The rows of Y fall into 3 groups, which share some directions, and each row is roughly a mix of its group's hidden directions, except some rows that fit no group.
Y, 117 rows:
[[ -4  22   5   7  -5  21  17 -10  -3 -14  56 -22]
 [ -9 -18   7   9   3 -37 -22 -17  16  46  -9  15]
 [ 14  -5   4   1  -8  -5  21 -19 -16  40  27 -40]
 [  1  16 -25   9 -30  51  -1   6   3  28   7   5]
 [-14 -25 -33   1  16 -13 -25  13  16   1 -44   4]
 [ 19  14  15  22  10  21  21  -1   2   9   6 -55]
 [ -6 -15 -13 -24  -8 -25 -29  -3   2  -1  -3  53]
 [ -8 -19  12   6  23 -39  35  -5  -3   1  35 -16]
 [ -5  19  34 -10  10  -9  29 -20 -25  16  37 -11]
 [ 11  31 -16  29  -5  25  15  11  26   5 -37  -3]
 [  7   2  -4   7 -11   9  45   1 -13  24  30 -36]
 [-20 -21   3 -19   4 -45 -22 -13  -3  13   5  36]
 [-29 -25  15 -14  11 -29 -23 -20 -23   6  11  30]
 [-28 -33  -9  15  39 -18 -18  16   0   4 -24 -12]
 [-34 -26 -23  22   7  -9 -27  16  13 -11 -31  -6]
 [-28 -23  14  24  25 -25  -4  13  -8   9 -32 -26]
 [ -2 -14   0  22   9  -6   1   7   6  33 -45  37]
 [ -3  36  19  28 -11  -2  45  -4   7  -4  25   3]
 [ 30  -2  20  22   6 -15 -12  27  12 -15 -45  -4]
 [ -7   1  21 -43  -9 -20  -1   8  11  24  -5  41]
 [ 22  20   7 -13  12 -19   9   9  47 -20 -12 -28]
 [ 13  52  -1  10  -9  31  13   9  19 -25  -1  -7]
 [  6 -22   6  -6  -6  13  -1  14 -35  13 -11  53]
 [-13  21  -4 -15 -23  -2 -13 -22   1  38  38  21]
 [  3   2 -18   2 -19  25 -20  -4 -13 -30   7 -50]
 [ 31  35 -23   7 -26  21  24  -2  -9 -15   9 -21]
 [-41   2 -20   2  32 -17 -22 -21  11 -11  -1  28]
 [-18  22 -11  46   9  11  15  -3  -1 -22 -36   8]
 [-11 -26  -9 -26   0  -8 -19  11 -24 -12 -39  32]
 [ 14  34  40 -15  11  28  26  -6  -6 -15  15  10]
 [  8  -5  -6 -14   3  24   1 -10   3  33   4 -57]
 [ -3 -26  23 -10   9   6  23 -25 -38 -14  33  -2]
 [  0  21 -16 -27 -25  -7 -29  -5  19   8  34 -29]
 [ 39   0  -6   7   4   9   6  33   7  -8 -41 -28]
 [-25 -10   8  20  19  18  27  -5 -24 -40  -7  22]
 [ 18 -11  18 -16  24 -34  -7   8   5   0 -36  33]
 [-14 -25   4 -14   6 -13 -37  11  -5 -11 -39  31]
 [ -7 -16 -17 -30 -15 -17 -30   0   1  -7  -1  48]
 [-18  21   7   9  38 -30  21 -37   8  15   5   7]
 [-30  -9  -3   5  -1 -20 -27 -27   5 -26  23 -35]
 [-12  -1  20  18  20 -51 -10 -25  -2   8   7  25]
 [  8  15  -7   6 -13  34  23  24  -4  -5 -50   4]
 [  9   2 -18  17  16 -35 -17  16  31 -13 -33 -21]
 [ -4   0 -40  13  11 -13 -11  14  49  14 -16   6]
 [-18  16  23   8   5 -16  24 -11 -17 -27  46   7]
 [ 42  29  10 -13  14  12  22  -4  23 -24  13 -18]
 [ -9  27  -5   3 -24  33 -13   2  12 -13  16  46]
 [-14 -22 -16 -35 -18 -26 -36  -4   6  -4  16  22]
 [ 23  16  -6  25   2  19  14  22   1 -28 -10 -44]
 [ 18 -25  34 -11  28 -34  20  23   8  -4 -10  -5]
 [ -9  -7 -10 -15  10   6   4  12  48 -34 -33  -6]
 [ 32  34   9  -6 -15   0  17 -15  15  -5  35  28]
 [ 25   4 -11 -14   1 -12  -2  58  -1  26  -4  13]
 [ 27  38  12   2 -33  21  11  24   0   9 -14 -23]
 [-14  10   4  17 -18  30   2 -58  -4  -5   7  -8]
 [ 28   9 -19  -2 -19  34  -6  14  23 -13  26 -31]
 [  6  32 -21  19 -24  45  22  -1   3  18  -6   4]
 [-24  19  14   8  22 -51  -9   7  10 -25  -2  13]
 [-24 -11  -6  28  28  24  -6 -21 -43 -13   1   1]
 [ 26 -27   1 -12  12   1  -7  43   3   3 -15  39]
 [ 18  25 -13  -4 -10  50   3 -21  -8  13 -10 -29]
 [ -4  31  -9   5   3  13  15   2  41 -38 -10 -24]
 [-28 -14   1 -33   1  15  24 -12 -27   6  34 -22]
 [  0  10   7  22  -3 -38  32  14  -8 -13  16 -40]
 [  2 -38   0  19 -11  18 -13  -7 -38  33 -14  13]
 [ -4 -21 -32  -8   6 -12 -37  26  30 -13 -20   8]
 [  6 -36  -4 -38  -6 -10 -22  25  -6   0 -10  34]
 [-11  -9   9 -25   4  14 -41 -11 -19   4 -33  30]
 [-25 -23   9  14  16  11  17 -10 -30 -26 -19  35]
 [ 25  41  -2   8 -14 -10  19   2  43   9   2  20]
 [ 19  27   4  49   4  11  12   8  24  -7  -4 -30]
 [-19 -16 -27 -18  -5 -11 -24  16   8 -11 -31  39]
 [  2  25   3  -8 -22  56  12   3  -7  -5  10  25]
 [  5  -5  -7  37  -4   8 -23  19  -7  -8 -47  23]
 [ 18 -24   6 -10  10 -32 -10  24  19  39 -21  12]
 [ 16 -29   8   3  24 -43 -26 -13   8 -13 -18 -18]
 [-19  -9 -13  20  15 -19  19 -28 -10 -23  41 -14]
 [-24  13  -2  -9  -3 -23 -16 -11  -2  56  15  13]
 [ 26  15   3 -27  -8 -27   8  13  50  -2  14   0]
 [ -6  29  -7 -18 -25   7 -14 -23 -16  -3  47 -12]
 [ 17  15  13 -17   0 -12   5  -3  17   5  52 -33]
 [ -3  -4   3  -8  24  18  40  -1 -29 -14 -14 -39]
 [-20   7  -2   5  -5  25  14   6 -34  -1  48  21]
 [-17 -20   4  12   9 -12  -1 -10   7  26 -37  45]
 [-17 -28   5   1 -11  -1 -20 -24 -42  22  20  21]
 [  4  12   2 -28 -15 -24 -27 -26  22  10  28 -28]
 [ 12  41  12  20   0 -32  15   8  29  -1  24 -15]
 [-44 -18 -30  24  19 -13 -14  14  19   3  -6 -16]
 [-19  11  -4  49  14  -1  -1 -22 -15  27 -14  24]
 [-12 -43 -17  -5 -19   2  16  10 -21  41  14  -3]
 [-21 -28  14  12  25  -2  -8   5 -27  -9 -21 -42]
 [-19 -15   2  41  16  34  29   7 -16 -21   9   1]
 [ 15  16  12  -5   2   9  19  -1  -6 -21  50 -35]
 [ 16 -22 -20  12   7  -5 -24  13  22 -34 -39  -7]
 [  0 -33   2  23  11 -15  -7  15 -14  31 -35  26]
 [ 16  13 -17 -31 -13 -14 -12   8  46 -29   8  -8]
 [ 23 -41  19 -46  12 -11   1  12  10  -9   3  -8]
 [ 13  55  24   4 -21  14  21  16   1  -8  12  -7]
 [ -9 -33 -27  10  22 -22 -28 -17  27 -15   1  20]
 [-31  -2 -16  44  30  -3  -2  12  13 -11 -16 -24]
 [-32 -14   7   7   9 -46 -24 -20  -9  17  10  20]
 [-36  18  -5 -20 -13   2  -6 -28  -1   0  40  27]
 [-47  -8  -2 -20  30  -8  -5 -16 -27  16  -9  18]
 [-17 -13   4   2  15 -37 -24 -27   4  -3  42 -14]
 [-15   6 -10 -27  14  22  28 -22  -9   0  41 -24]
 [-22 -48  -5  -7 -12  -7 -17 -11 -22   7  18  33]
 [ -6 -10  20  10   1 -25  11   7  -9  50 -18  31]
 [  0 -30   0 -25  17 -21 -16  18  -5 -10 -16  46]
 [ 19 -22  12 -39  12  21  24  24   3 -32   9  -2]
 [ 39  14   0   5  -5  18  17  21  15  -9 -27 -37]
 [-14  25  -9  -4  13  -8  14  15  46 -19 -30  20]
 [ -3  -8   2 -14   7  27 -40 -18  -2 -22 -23  36]
 [  5  18  15  16  13   4  18 -13   8 -17  25 -53]
 [ 17  48  -7   9 -13  -8  15 -17  37   1   8  21]
 [  1  24  12  15   6  12  45   9  17   5   1 -42]
 [ -6 -39   1   2  24 -45  -7 -22 -10   5   7 -20]
 [-14 -18 -30   5  10  -5 -35   8  18 -19 -37  20]]

One row of each group comes first, with its name. Which group is each row after those in?
[ 40   4   1   6  -4   4   1  32 -19   4  18 -44] | (2)
[ -5  -6 -28 -11 -21  14 -20  15  -1  -9 -32  45] | (64)
[-21 -44 -11   4   0 -23  10 -13 -36   6  19 -20] | (54)

[-13 -24  10 -19   1 -27 -16  10 -11 -47  13  23] | (64)
[  3   6 -20 -27 -20 -18 -15   2  21  -7  -2  52] | (64)
[-46 -11  -2 -11  -3  -7 -14 -24 -20  -9  23  33] | (2)
[ 29 -29   8 -17   6   6  -4  41  -7   6 -20  33] | (64)
[ 14   2  -1  -9 -42  51 -14   3 -16   3  -5  16] | (54)
[  3  -2   0  26  25   1  19  23  20 -33 -39 -12] | (2)
[  2  -8  32 -11  14 -22 -31   3   4 -31 -16  35] | (54)
[ -1  10  33  -8  -5   8  38  -4 -39  -6  26 -17] | (54)
[  8  27   9 -32 -13  -6   4  -8  -8  18  51  14] | (2)
[-18 -41   6  -8  17  -2 -19  14 -26  -3 -32 -26] | (64)
[ 18   7  18 -18  14 -18  24  17  34  -2  -1 -42] | (64)
